In the rows, 128 means zero.
A single turn carries every row of the set below to another of its rows. Some are shown first; where does it send the rows asked next?
bizam: [ 96 137 143 144 126 134 155  84 187  98 131 115 130 132 126 129]
mes: [146 138 138 139 122 131 134 106 150  98 155 127 110 147 126 132]
fopi: [ 89 135 139 154 141 170 119 117 112 113  98 120 141 105 103 128]
Pizab: [141 122 125 154 134 120 157 102 145  98 125 123 133 125 120 100]
Zun: [ 93 127 147 138 117 180 125  87 113 116 121 141 116 112 111 119]
govep: [ 90 135 155 142 134 174 132 131 114 114 108 122 124 104 105 143]
vus: [ 77 141 128 129 151 119 138  83 173 110 129 125 134 135 123 131]
Keso: [117 132 146 180 140 120 150 106 163  94 135 102 139 121 116 119]
zivet: [127 124 120 120 147 109 151 104 128 109 136 142 114 132 126 111]
viz: [130 143 129 155 127 128 115  86 153 100 151 122 124 148 123 121]
zubez: [ 83 127 146 150 147 174 121 121 117 117 102 121 136 111  98 128]
lun: [ 96 118 146 140 124 182 125  90 119 118 114 138 120 114 104 111]
moson: [ 92 132 139 121 163 103 141 107 138 116 153 133 111 131 126 135]
runa: [ 90 131 133 151 130 174 114  90 110 116 106 132 135 107 106 112]
nomul: [ 87 131 155 157 157 111 138 111 162 107 154 108 125 126 120 141]
kadem: [ 88 123 159 134 142 175 131 130 118 117 109 127 120 108  99 136]
nezi: [ 96 139 115 111 157 111 146 105 157 113 113 129 138 133 123 129]
siles: [ 92 129 161 129 122 180 135 114 115 116 123 136 109 109 109 138]
toz: [122 135 120 113 140 122 169 118 158 101 106 129 136 129 122 128]
dazeg: [ 86 122 139 155 135 178 117  96 118 114 100 126 134 111 100 112]
Kov: [118 149 121 159 147 115 105 100 149 104 143 111 136 145 121 129]
Nif: [124 153 126 142 154 113 113 129 142 105 137 112 130 141 119 144]
Sef: [ 96 116 159 129 127 184 134 112 116 116 118 138 110 115 102 126]
vafu: [122 132 139 134 120 136 173 104 176  94 119 118 131 128 120 126]
saf: [141 145 136 129 139 121 132 131 141 103 146 122 115 142 121 143]

Nif moves to mes
zivet moves to Keso
And these:
govep moves to Zun
vus moves to toz
zubez moves to Sef

A single turn carries every row of the set below to another of its rows. Some are shown first; where does it send the rows asked next?
E: [118 136 130 107  86 144 140 137 161 129 109 109 114 130 150]
F: [115 113 135 123 143 116 116 140 154 144 117 128 103 126 109]
K: [168 132  93 110 119 114 110 124 152 125 129 138 130 140 140]
A: [124 141 133 135 130 164 143 150 112 107 107 132 143 141 139]
L: [119 113 136 126 144 117 115 140 154 146 116 126 103 124 111]
Y: [123 141 132 135 130 163 143 149 111 106 108 133 144 143 138]
Z: [115 132 116 108 128 117 142 110 107 108 134 133 143 100 134]
H: [125 122 124 125 136 112 141 104 103 102 136 126 140 107 141]
V: [135 127 142 128  96 142 138 130 158 128 110  97 111 133 162]
B: [120 110 137 129 145 115 115 139 153 144 117 126 102 126 112]
D: [167 131  94 112 121 112 111 122 150 123 129 138 131 142 141]
W: [123 119 138 133  97 125 140 123 154 109 113 102 110 152 158]
C: [124 140 133 137 130 164 143 148 111 106 108 131 144 142 140]
M: [106 128 125 112  87 127 142 130 157 110 113 114 113 149 146]
Q: [139 127 130 125 138 125 140 107 107 117 133 120 141  93 148]
X: [170 130  95 114 121 113 111 122 151 124 129 136 130 141 142]
S: [116 110 136 126 144 113 116 139 153 142 117 128 102 128 109]
R: [123 140 133 137 130 163 143 148 111 105 109 132 143 144 139]
P: [129 136 122 108 129 130 140 114 109 123 132 127 143  87 140]
G: [170 131  95 113 119 115 111 123 152 126 128 137 130 139 142]

P moves to Z
F moves to S
And these:
X moves to G
W moves to V

A single turn carries every row of the set below to another of its rows. Some are shown first; where does it send the rows asked next?
banef: [142 107 142 121 104 142 140 145 164 138 112 134 138 124 106  97 152 107
 105 127 142 177 129 141 137 159 147 103  99 150 149  95 156 103 151 137
 136 153]
mez: [124 137 138 110 118 133 150 122 137 135 129 130 138 133 130 159 150  88
 128 126 120 118 124 129  86 154 119 107 122 155 116 103 158 116 149 134
 110 154]
kugi: [129 112 167 144 135 163 121 139 141 139 123 127 129 121 106  97 149 145
 111 138 123 167  97  95 141 139 149 101 120  84 126 110 148 109 123 130
 153 129]
fur: [140 136 128 130 106 181 132 143 147 119 134 147 121 107 118 132 156 127
 155  99 129 115 121 155 104 159 147  84 121 140  84 106 134 106 136 133
 176 140]
rom: [141 151 141 139 150 132 120 117 138 132 115 143 141 116 101 138 150 136
 107 105 143 124 127 143  92 136 124 110 157 149  92 124 152  96 129 107
 103 109]
poro: [131 145 145 110 110 154 135 126 154 143 116 131 140 146 131 153 155  97
 120 132 118 121 119 126  95 145 123  94 136 164 116  86 156 114 160 130
 124 151]
Sebet: [150 148 143 127 137 141 117 120 145 131 120 152 142 113 103 122 146 138
 105 101 137 127 121 143  89 142 127 114 151 154  88 125 149 100 136  99
 106 113]
Masu: [133 114 137 153 132 148 155 154 127 110 116 137 121 107 104 147 161 138
 163 129 149 114 119 139 144 152 160  83 119 132 114  93 115  98 108 142
 168 131]
Zako: [133 105 134 133 118 123 154 139 146 137 115 120 135 116 102 114 154  99
 107 126 145 168 144 144 132 152 145 102  94 137 154 114 162 100 140 152
 125 151]
Suv: [146 128 156 108 134 113 120 147 138 126 133 136 138 103 108 109 123 148
  90 136 110 136 110 126 146 163 131 103 141 111 143 120 160 104 124 105
 119 129]
fozik: [143 112 139 145 123 157 150 158 131 108 125 151 121 111 109 133 155 143
 163 127 145 111 111 140 139 164 164  87 118 133 108  88 112 108 110 136
 165 128]
vom: [124 115 164 150 140 158 123 136 138 141 120 120 129 122 104 105 152 143
 110 139 125 165 103  96 141 133 148  98 123  80 128 110 147 105 121 136
 150 129]
Nom: [124 107 162 141 140 146 131 136 129 135 136 128 125 112 103  99 144 137
 114 133 122 163 105  96 132 144 145 109 111  76 123 123 150 113 114 130
 141 131]
madeg: [129 143 123 152 123 173 137 141 136 118 123 136 118 115 119 153 161 125
 162 109 135 106 124 158 103 152 152  83 128 132  88 101 131  99 125 146
 165 131]
tozus: [128 107 164 143 141 152 126 136 129 131 138 133 127 119 108  96 144 139
 116 134 121 159  98  98 129 148 149 112 111  77 118 117 145 115 114 129
 136 127]
duzin: [143 149 141 129 139 132 121 115 145 135 117 137 146 102  97 131 150 130
 104  98 137 132 129 141  94 135 119 108 151 153  96 136 157  95 134 103
 113 119]
Siman: [122 135 118 139 123 170 125 144 139 104 131 143 130 115 121 140 163 128
 167 112 132 112 113 153 101 162 145  99 120 137  89  90 119  97 126 123
 167 149]
nel: [136 109 141 135 115 147 158 153 141 115 125 129 127  84  93 135 158 135
 153 113 143 129 128 134 149 150 147  78 109 136 120 115 123  96 119 134
 186 148]
kivu: [147 111 140 139 122 150 131 150 149 129 107 148 135 155 121 107 153 115
 119 147 147 156 114 148 127 168 165 108 112 142 143  64 142 112 138 143
 111 128]
mevo: [129 147 144 116 114 152 139 125 150 143 110 127 140 147 127 162 157  95
 123 135 118 119 122 126  96 144 123  94 138 163 121  86 157 111 156 134
 123 151]
gifo: [144 133 158 116 135 119 122 146 142 134 114 121 140 105 103 119 132 151
  85 141 111 140 114 126 157 149 128  89 150 114 147 119 164  94 128 111
 130 129]
sipek: [128 112 137 147 128 141 163 151 130 114 118 125 122  94  97 148 162 134
 157 119 149 120 131 138 146 146 153  80 111 131 120 107 119  94 111 143
 176 141]
nunu: [136 111 133 153 137 128 146 144 129 129 109 135 128 148 118 124 155 105
 119 143 154 148 128 151 125 161 166 109 107 130 145  85 148 109 127 157
 100 129]
mufat: [127 141 124 140 114 169 143 137 141 123 125 127 123  97 109 147 162 118
 153  96 132 119 135 155 109 146 140  78 121 135  91 121 138  93 135 142
 181 149]
bepek: [124 113 133 152 134 126 149 140 140 137  96 114 137 136 107 131 160 103
 113 139 152 162 137 146 137 144 154  98 109 136 156  93 151  95 134 158
 120 142]
fediv: [152 104 141 121 107 144 136 152 152 129 128 154 134 134 116  92 144 111
 113 130 140 163 120 146 122 176 159 113  97 145 136  87 151 118 141 139
 115 140]
Kipup: [109 137 117 147 132 157 136 136 135 109 120 122 131 107 114 154 168 119
 164 108 136 117 126 151 106 148 136  95 118 133  96 105 124  86 124 130
 170 153]
Tagan: [123 109 161 148 147 146 132 137 126 132 134 128 124 119 106 106 147 138
 117 136 123 157 103  99 130 143 150 114 113  74 122 117 147 112 110 134
 134 126]
fod: [147 109 141 131 110 163 146 160 143 109 130 155 124 102 106 121 154 144
 159 120 142 121 109 137 141 167 157  89 113 142 109  92 112 108 118 125
 175 137]
laz: [128 114 165 148 141 162 121 140 137 139 122 126 126 126 106 104 151 145
 115 142 123 162  98  98 141 138 151 102 125  82 123 105 143 110 120 132
 148 124]
kuzoz: [144 129 152 121 146 113 120 149 125 122 126 138 134 117 113 119 126 152
  96 147 115 126 102 129 143 164 140 104 149 105 139 105 155 107 117 109
 107 117]
guvi: [135 131 152 124 149 104 129 143 126 127 122 121 137 104 105 127 132 145
  93 141 113 132 118 127 150 155 129  98 145 104 146 122 163  97 118 115
 112 125]
daf: [139 149 139 134 148 141 104 119 148 127 107 143 148 121 103 132 155 139
 110 112 142 131 114 139  96 136 123 115 157 156  93 109 142  92 135  93
 109 119]
gokek: [126 139 136 109 115 136 144 125 135 132 130 137 138 139 132 155 150  89
 128 129 119 115 122 128  85 158 123 110 126 155 113  96 156 119 147 131
 107 150]
Zuv: [129 145 144 110 110 150 138 123 153 145 112 126 141 141 127 158 156  95
 119 132 118 122 123 123  97 143 120  93 136 165 118  92 159 112 161 133
 127 154]
lubo: [128 137 138 106 113 136 145 125 140 136 132 134 138 134 131 153 149  88
 126 126 118 119 124 125  85 155 120 110 122 157 117 100 156 118 151 127
 113 153]
lami: [132 151 135 136 149 133 112 114 146 133 106 132 151 113  97 140 157 136
 106 107 143 133 125 136  99 129 116 112 156 155  99 120 146  85 133  97
 115 124]
kez: [154 134 159 115 134 130 114 151 144 131 119 139 136 120 112 111 128 156
  88 146 109 134 102 128 151 161 137  95 154 115 141 101 157 105 127 106
 122 120]
vikab: [140 136 155 131 149 119 119 146 132 132 110 125 136 121 109 129 133 152
  90 149 117 127 109 128 152 151 138  93 158 109 147 105 159  96 121 116
 115 118]
ril: [144 107 143 125 106 157 153 156 144 111 132 146 125  88  99 120 152 139
 152 112 139 130 121 135 145 161 151  84 106 141 113 109 121 104 124 128
 184 145]
sopus: [120 134 120 127 114 165 131 139 146 109 131 134 134  96 113 134 162 121
 159  99 130 124 122 149 107 155 134  95 111 143  94 111 126  91 134 118
 180 162]
vor: [141 148 139 125 137 142 107 117 153 131 111 141 151 109  99 126 152 138
 104 104 138 138 119 137  99 135 116 114 152 160  95 121 147  89 139  90
 119 128]

poro moves to lubo
fur moves to sopus
And these:
kuzoz moves to kez
ril moves to nel
nunu moves to kivu
daf moves to Sebet
Nom moves to vom

